In the data rows, the value 128 means zero.
Each row belongs to one hidden group. Groups can overlap: rows of different groups may look alike. Groups are numbered from 0 in the order they first appear among the rows asked about.
The rows in order, each followed by its group:
[111 104 134 117 141 151 116 142 111 172  89 142 145  81  36 166  93 151 144  80 162 128 134 190] 0
[119 100 127 118 134   8 162 105 169  77 161 138 137 145 115 124 170 112 119 117 124 116 183 124] 1
[118 137 109 175 128 187 107 141 107  79 165 107  79  86 144 113 143  75 158  68 145 148 198 140] 0
[141 142 130 113 166 252 104 129  82 170 148 118  90  70 127 154 115  58 168 122 191 136  89 138] 2
[128  90 184 147 142  73  68 137 113 151 112 116 108 114 105 101  97 224 166  97 210 153 165 123] 0
[142 166 166 177 141 172 140 145 121 158 123 159  70 139  66 110 109 119 122 125   0 137 144  87] 3
[171 159 131 119  69 132 146  79 100 215 184 146 137 141 111 117 152  89 145 143  78 103  99 159] 1
[124 135  73 123 146  72 157 148 107 135 190 135 201 168  67 116  82 128 107 142 161 113 119 135] 4
[140  80  73 141 151  43 152 122 167 156 142 130 131 112 186 118 158  54 145 153 160  78 106 152] 1
[103  98 111 144  75  66 160 154 165  96 104 158 138 223 142 127 144 118  74 136  19  96 140 165] 1
[162 189 117 108 125 149  54  96  91 118  99 121  84 163 213 165 132 116 156 101 185 158 116 117] 2
[131 150  90 158 126 153 172 171 113 124  49  87  65 140 133 113 128 146 166  81 120 169 150 126] 0
[145 126 120  81  25  74 157 131 151 153 167 140 125 135 143 122 158 167 113 153 171  92 104 147] 1
[148 227  85  99 148 119 147 161 110 147 156 118 156 138 161 134  92  45  99 123  85 125  95 141] 0
[148 158  70  91 136  87 140 110 122 169 213 132 120  36 127 150 107 162 126 136 172 135  87 167] 1
[124 143 139 118 113  82 174 124 136 134 206 138 134  78 121 132 125  74  88 162 125  61 175 143] 1
[127  90 183  96 114 201 135 127  77 133 221 120  86 111 144 126 148 151 164  90 190 115 116 129] 3
[ 83 105  56 145 122  33 160 130 136 129 101 111 165 113 150 129 208 131 115 137 147 129 135 127] 1
[107 107 140 143 184 228 120 163 162 108  21 112 147 117  92 121 114 112 115  65 127 171 140 107] 0
[143 155 131  87 116 162  95 105  87 135 194 102 115 114 223 140 122 175 150 124 209  98 100 140] 2
[202  82 129 182 148  92 136 130 157  54  21 136 161 121 111 124 113  87 143 130 120 146 140 115] 4
[157  92  66 172 105  95 134 130 156  47  37 140 151 196 174 124 144  70  98 156 117 160 147 106] 5
[136 123 156 101 154 241  86 111  96 121 145 132 133  67 139 152 162 113  93 149 219 103  82 134] 2
[107  75 151 129 126 179 120 103 154 226 148 147 156 175  54 147 122  64  82 115 151 113 100 136] 1
[161 159 175 150 144 115 141 153 109 108  87 126 108  90  82 105 134 190 143  75  30 191 147  92] 0
[157 153 113 143  49  74 168 106 145 105 165 163 141 180 113  91 144  87  73 150  83 122 156 145] 1
[175 100 115  99  71  75 171 113 149 111 170 191 140 129 112 104 135 127 146 143  49 120 138 139] 1
[129 168 158  84  88 141 141  99 128 128 227 114 125 127 148 176 108  96 109 129 152 108  94 145] 2
[124 101 130 152 161 116  73 157 163  26  54 122 157 181 150 139  89  49 147 164 152 141 114 144] 4
[183 112 128 126 136 159  76 117 147  94 101 125 169 103  46 144 114 114  61 182 190 110 162 155] 4
[135 143 181 156 105 177 129 132  94  99  18  75 146 146 159 115 148 121 158 178 153 115 101 146] 0
[151 103 104 131 131  40 132 138 167  77  72 126 157 171 192 127 135   8 129 194 124 120 132 137] 1
[146 105  87 102  79  88 100 130 174 134 173 155 117 104 103 161 107 115  91 173 198 100 123 172] 4
[139 137 128 124 115 143 153 130 104  90 171 166  99 144  74 116  95 250 131 120 182 110 132  83] 0
[125 115  74 178 138 120  87 129 156  53  38 131 156 157 120 140 190  77  94 142 140 135 135 127] 1
[ 89  64 123 147 127  49 131 116 178 156 121 150 151 136 113 101 148 163 172 167  48 149 143  71] 3
[ 97 128  72 175 180 187 140 144 166  59  84 110 125 166 162 103 111 125 120  88  19 180 147 113] 0
[134 112 135  82 130 168 127  99  87 200 180 144 115  58 107 149 140 164  95 123 199 144 103 148] 2
[168 142 128 145 153 113 137 165 123 245 110 138  82 107  75 129  94 118 110  93 188 109 131  83] 4
[157 107 194 138  83 152 128 110 109 192 152  95  97 124  57 103 136 195 158  97 105 159 161 127] 0
[113 169 124 125 144 112  81 167 150 109  91  96 168 180  68 109  80 147 169 137 202 137 110 115] 4
[ 97 155 100 114 141  87  65 146 127  47 139 111 134 141 231 158 138  73 127 171 194 142  84 137] 2
[150 105 124 164 142 158 122 134 172 113 169 146  90 180  54 107 103 192  99 108  19 132 166  89] 0
[ 96 101 133  98 145 165 166 119  98 156 115 125 105 111  41 135 121 190 172 114 189 151 173 111] 0
[137 163 137  93 142 147  87 139 116 112 159 135  91  76 185 141  88 141  86 200 226  98  88 158] 2
[181 103 102 161 133 135 121 140 143 115  93 133 152 130 106 109 127 194 137 120   0 179 136 106] 3
[133 100 129 158 113 183 154 138 174  92   0 142 150 178 120 116 141  96  75 117  84 140 165  88] 5
[141  84 134 145 160 152 164  91 163  54  22 141 163 171 161 107 119 130 147  88  76 164 149 111] 5
[118 102  87 139 144  40 133 167 149 145 198 129 128 135 109  80 131 176 167 108  37 127 167 117] 3
[ 74 114 136  68 104 147 156 122 119 104 243 138 106  69 162 139 125 157 134 122 161 130 118 169] 1
[119 134 135 112 136   0 131 110 171 154 169 134 189 125 106 137 143 108 110 148 111  82 137 120] 1
[ 88 141 167 134 120 131 168 158 163 105  65 137 142 119  88  95 152 116 113  65  43 181 151 118] 3
[136 139 153 104 104 217 122 106 118 154 104  82  92  98 255 113 126 170 121  80 125 139 159 152] 2
[112  82 124 147 214 100 175 108 110 141 130 158 178  79  55 139 111 116 138 146  96 128 125 116] 4
[122 119 125 126 166 221 153 140 128 217  99  87 166  75 159 131  96  89 184  98 138 104 120  79] 0
[134 161 125  90 109 144 108  99 111 111 153 133  97 109 191 150 154  71 148 177 212 104  77 169] 2
[120 151 153 166 127 212 108 135  93 158 174 134  84  54  79 153 106 188 124 103 177  97  97 126] 4
[126 119  92 128  95  48 166 131 131 117 139 128 128 177 252 130 144  37 129 152 117  77 145 145] 1
[156  85 167 165  97 143 113 165 108  65  60 125 133 116 197 157 155 107 103  97  86 161 153  67] 0
[103 113 138 152 141 177 168 159 108 105  37  97 151 142 163  83 136 145  91 146  97 193 112 112] 0
[115 154 118 103 154 117  34 162 102 163 115 144  92 191 174 171 112 119 113 100 199 119  88 133] 2
[132 123 151 139  99  75  94 110 172 110 168 139 153 137 123  72 144 181 179 117  28 128 170 108] 3
[113 113 117 165 120 148 127 129 158 176  51 120 178 185 135 117 135  54 103 204  22  87 116 145] 4
[ 75 167 105 135 155 221 137 147 126 107 130 155 111 138  24 110  95 165 160  87  55 164 138 135] 0
[145 132 130 171 101 136 130 136 156  59   0 106 124 212 171 127 112 120 150 142  18 159 152 113] 0
[ 93 128 146 121 122 158 167 133  91 107 144 139 112  59 134 161 109 133  77 107 168 127 101 219] 4
[ 85 137 101 178 114 122  91 104 160 154 125 146 174 121  97 157 132 176  48 155 127  81 126 103] 4
[ 88 166 123  95 172 156 144 101  89  92 159 128 147 142  96 136 128 144 167  96 245 123  96 131] 2
[117 131 124 111  90  91 114  84  85 217 225 151  94 138 140 149 113 202 145 131 111 142 114 123] 2
[119 112 126  98 152 169  71 105  97 169 101 116 145 142 153 184 111  76 129 228 108 146 103 136] 2
[101 164 119 104 158 186  96  98 110 104 180 127  62  78 205 159 126 165 113 150 186 155  79 120] 2
[ 72 161  96 138  86  67  97 139 141 129 144 143 161 134 120  86 202 138 167  84 131 140 116 135] 3
[142 128  62 127 115  26 187 118 150 106 110 148 132 119 111 120 154  64 180 146 184 109 151 132] 1
[136 132 170 175 146 181 137 142 165 161  85  92 140 124  57 111  84 137 122  59  80 163 134 112] 0
[128  84 121 195 166 176 102 157 145 169 134 139 112 137  22 136 120 108 111  78  84 143 123 108] 4
[108 162 163 132 163 140 103 114 116 145 172 101 140  97  52 131 117  90 100 181 244 112 140 112] 0
[169  94 148 118 139 150 133 125  97 134 173 119 145  97  58 150 108 185 147  97 205 105  79 167] 3
[122 180 131  97 166 145 124  98  70 156 173 134  86  93 175 158 119 178 126  97 184 130  94 128] 2
[133 104 112 146 117  36 150 130 171 133 210  98 136 117 168  96 159 102 163  82 119 121 156  99] 1
[116  89 173 150  90 157 106 150 137  65   0 128 130 163 177 151 171  71 128 150 142  99 125 142] 5
[183 210 116 112 133  96  69 119 101 136  58 109 137 190 214 139 163 122 101 151  38 147 108 112] 2
[147 126 124  94 155  35 179 145 134 104 131 143 144 131 145 127 143  45  85 140 157  82 142 170] 1
[ 94 137 184  80 106 128  99  91 114  99 238 126 133  90 208 138 145 167 156 107 114 121 143 116] 2
[114 110 179 106 100 169 159 157 135 174  48 152 119 119  61 116 109 180 141 161  74 175 117  73] 0
[159 106  90  82 144 142 165 116 127 161 221 115  92  86 100 124 172 145 182 127  41 131 129 144] 1
[103 147 141 141 174 149 173 158 134 143  21 112 110 140 133 116 118 180 102  81  54 165 167  66] 0
[103 185 186  85 162  96  90 125  97 122 188 145 115 146 190 153 110  93  66 123 183 108 106 136] 2
[105 118 135 161 147 126 161 115 129 113  72  90 161 131  52 125 127  81 118 147 229 143 158 130] 4
[124 108  84 108  77  84 134 132 139 103 173 159 129 148 111 118 199  79 130 140 167  93 163 134] 1
[123 142 151 128  85 131 111 110 138 167 183 144 146 147  46  96 127 236 125 122 150  91  98 143] 3
[115 133 133 142  74  68 117 111 133 176 189 136 120  94 107 114 119 225 230 146  25 114 147 108] 3
[100 123 170 137 131 118  80 129  89 199 114 119 124  80  82 128  84 198 229  99 150 158 136 143] 3
[ 99 176 176  94 192 143  92 118 125  87  95  90  68 162 210 138 111 124 170 190  71 131 127 137] 2
[126 155  73  88  87 148 151 123 111 130 169 161 104  65 184 122 122 165 108 100 227 113 114 176] 2
[133 101 188 161 165 199 136 154 112 107  86  88 149 147  37 131 129 175  86  91 105 123 136 131] 0
[139  26 183  97 151 185  93 114  99 129 152 140 146 113 109 151 139 169 120  97 176 163 107 121] 3
[125 140 112 153 164 126 170 152 133 133  36 106 105 213 105  88 127 117 166 108  41 175 151 100] 0
[ 86 204 168 158 161 157 107 143  92 112  21 108 149  87 144 141 113  99 162 127 183 129 104 117] 0
[125 110  85 107 128  53 159 136 172  81 193 170 138 141 157  97 157  95  75 122  97 112 140 151] 1
[151 148 169 119 110 146 176 109 104 197 163 138 113  41 131 133  74 173 114 126 144  78 123 160] 3
[206 155  91  84 101  94 104 148 123  90 119 102  96 148 170 170 124 146 106 178 203 119 108 123] 2
[176 123 108 145 108  99 120 123 148 142 150 102 100 133 215 142 158  23 116 193 157  76 114 116] 1
[127 108  92 148 138 137 125 124 120 156 174 124 130 181 130  70  76 211 157 114  49 186 150 100] 0
[109 134 164  98  79 210 111  88 122 157 255 131 132 129 152 126 127 159 144 157 114 103  85 102] 3
[110 130 102 117 138  61 175 112 131 108 111 127 146 184 172 140 157  40  52 184 157  93 146 150] 1
